In the rows, zero is written as 128.
A single turn carries every row of the set below to another of its rows. Some are shown first; where does it send the rows asked next?
Viki: [134 147  97  97 105 141 110 135  98 168 137 108 145 115 108 111 190 154
 135]
Bak: [134 143 136 121 131 151  94 112 111 131 103 126 141 110 101 157 158 114
 169]
zapa: [127 169 115 115 101 157  96 129 122 135 135 106 108 131 122 155 135 147
 153]
zege: [134 124 114  77 113 162 119 135  84 112 120 118 131 148 122 152 143 148
 122]
mavor: [144 153  94 100 113 144 106 147 102 176 137 114 146 120 104 113 194 129
 134]
Zisa: [136 135 132 116 116 145 100  98  92 187  97 137 121 141 106 145 138 109
 106]
Kerer: [131 160 139 111 110 143  96 144 133 148 117 131 111 137 105  95 173 125
 152]
mora: [140 113  96 135 138 159 119 131 116 134 114 117 145 142  88  95 139 129
  97]
Mude: [124 161 111 121 108 135  91  96 104 114 130 107 122 144 113 154 128 141
 125]
Diti: [133 147 109  99 106 139 114 135  95 174 127 110 146 124 101 114 191 160
 134]
Vef: [152 133 102 123 128 184 113 133 102 138  93 105  96 156 123 146 184 140
 127]
Vif: [143  99 104 128 138 147 107 128 118 132 121 116 129 128  76 100 144 116
 114]
faki: [133 146 112 150 142 126  75 113 104 147 127  99 122 153 148 107 155 116
 137]
Gira: [163 141 125 110 141 101  87 141 130 159 126 135 149 146 121 125 165 126
 118]
Bora: [157 122  81 116 134 125 117 116 122 179 107 114 107 145 117 123 140 126
 100]
kipas: [142 118 151 137 127 144 137 119  82 162 135 110 134 135 129 152 137 150
 117]
nog: [152 120 140 128 125 149 134 128  83 173 156 120 135 136 128 153 145 125
 116]
galo: [157 135  99 127 122 180 111 138  99 132 100 105  98 167 127 146 181 134
 129]
Bamok: [150 131 150 132 118 106  80 145 112 146 132 140 123 155 127 138 167 132
 131]
tisuz: [135 126 107 121 138 180 110 144 102 131 105 102  92 144 123 149 183 152
 131]
kurib: [155 124 142 134 129 147 136 132  85 174 146 116 134 141 125 159 139 133
 116]
Zep: [129 153 130 129 128 164 107 106 120 133  94 136 157 124  99 153 146 125
 153]
tinip: [153 151 110 147 132 125  83 104 100 155 119 103 136 158 147 110 156 109
 130]
Ruv: [116 143 117 113 112 155 127 141 130 139 145 133 106 131 107  94 158 142
 146]
Daniz: [116 117 127 113 126 160 119 105  88 155 101 134 114 146 129 132 134 108
  95]
guf: [120 152 130 120 130 154 104 105 111 130  94 132 156 119 100 154 150 121
 156]
rad: [171 117  82 110 147 146 105 141 141 165 109 132 113 145 109 127 149 131
 131]
tupeb: [149  99 108 131 135 153 111 133 120 128 121 121 137 132  82  97 142 118
 111]
Sok: [133 145 111 143 150 127  70 109 106 149 125  99 121 150 152 114 163 128
 135]
sepe: [134 136 100  69 138 170 118 121  85 140 115 122 133 161 128 121 164 140
 112]

Bamok turns into Ruv
Diti turns into Zep
Where do these go?
Vef turns into kurib
zapa turns into zege
kipas turns into mora

